[[103 128 131 127 136 119]
 [127 139 113 134 136 146]
 [123 129 107 127 141 129]
 [126 131 122 130 123 136]
 [132 132 129 131 130 126]]
->
[[132 132 129 131 130 126]
 [103 128 131 127 136 119]
 [127 139 113 134 136 146]
 [123 129 107 127 141 129]
 [126 131 122 130 123 136]]

[[119 134 119 123 132 126 128 139 134 145 129 124 123]
 [137 130 135 118 136 155 125 129 143 143 116 117 125]
 [122 128 134 120 137 137 134 129 145 146 130 112 116]
 [132 128 141 122 135 151 123 126 124 127 129 120 129]
 [123 132 114 126 125 119 127 138 128 133 134 130 129]
 [136 128 132 133 122 127 124 124 123 116 126 129 133]]
->
[[136 128 132 133 122 127 124 124 123 116 126 129 133]
 [119 134 119 123 132 126 128 139 134 145 129 124 123]
 [137 130 135 118 136 155 125 129 143 143 116 117 125]
 [122 128 134 120 137 137 134 129 145 146 130 112 116]
 [132 128 141 122 135 151 123 126 124 127 129 120 129]
 [123 132 114 126 125 119 127 138 128 133 134 130 129]]

[[145 131 134 130 131 129 125 132 133 127 124 128 128]
 [126 129 124 120 131 131 139 112 114 136 136 127 122]
 [123 128 128 117 129 129 136 114 114 135 141 128 117]
 [124  99 121 138 135 135 111 120 116 123 135 140 123]]
->
[[124  99 121 138 135 135 111 120 116 123 135 140 123]
 [145 131 134 130 131 129 125 132 133 127 124 128 128]
 [126 129 124 120 131 131 139 112 114 136 136 127 122]
 [123 128 128 117 129 129 136 114 114 135 141 128 117]]

[[124 128 128 112 118 119 107 129 122 122 123]
 [130 128 126 132 130 126 126 128 129 127 129]
 [129 128 129 126 133 129 125 129 131 128 130]
 [125 128 130 131 125 136 144 128 126 129 124]
 [120 131 139 105 106 123 113 118 118 137 127]
 [130 129 135 140 138 125 122 120 131 134 136]
 [129 128 128 125 132 127 125 130 131 127 130]
 [131 127 127 133 133 128 126 128 130 128 130]]
->
[[131 127 127 133 133 128 126 128 130 128 130]
 [124 128 128 112 118 119 107 129 122 122 123]
 [130 128 126 132 130 126 126 128 129 127 129]
 [129 128 129 126 133 129 125 129 131 128 130]
 [125 128 130 131 125 136 144 128 126 129 124]
 [120 131 139 105 106 123 113 118 118 137 127]
 [130 129 135 140 138 125 122 120 131 134 136]
 [129 128 128 125 132 127 125 130 131 127 130]]

[[127 118 151 111 127]
 [127 129 150 114 132]
 [124 153 115 156 131]
 [125 134 110 136 127]
 [126 122 145 110 139]
 [126 145 147 140 134]
 [128 118 150 108 128]
 [126 118 137 104 138]
 [126 131 147 118 140]
 [125 149 114 150 131]
 [124 138 103 146 129]]
->
[[124 138 103 146 129]
 [127 118 151 111 127]
 [127 129 150 114 132]
 [124 153 115 156 131]
 [125 134 110 136 127]
 [126 122 145 110 139]
 [126 145 147 140 134]
 [128 118 150 108 128]
 [126 118 137 104 138]
 [126 131 147 118 140]
 [125 149 114 150 131]]

[[102 106 141 108 133 114 128 132 139]
 [105 108 139 110 133 114 130 130 138]
 [122 116 144 111 135 126 114 145 136]
 [108 110 139 112 133 114 130 131 137]]
->
[[108 110 139 112 133 114 130 131 137]
 [102 106 141 108 133 114 128 132 139]
 [105 108 139 110 133 114 130 130 138]
 [122 116 144 111 135 126 114 145 136]]

[[132 132 127 128]
 [125 129 130 140]
 [140 133 126 131]
 [150 132 120 113]
 [142 130 125 113]
 [126 128 130 124]
 [120 115 123 137]]
->
[[120 115 123 137]
 [132 132 127 128]
 [125 129 130 140]
 [140 133 126 131]
 [150 132 120 113]
 [142 130 125 113]
 [126 128 130 124]]

[[114 138 119 118 124 122 124 128 130 147 123]
 [100 135 113 115 124 115 128 134 131 154 115]
 [105 137 114 116 124 117 127 132 131 152 118]
 [110 138 117 117 124 120 125 129 131 149 121]]
->
[[110 138 117 117 124 120 125 129 131 149 121]
 [114 138 119 118 124 122 124 128 130 147 123]
 [100 135 113 115 124 115 128 134 131 154 115]
 [105 137 114 116 124 117 127 132 131 152 118]]

[[115 155]
 [105 125]
 [114 141]
 [116 146]]
->
[[116 146]
 [115 155]
 [105 125]
 [114 141]]
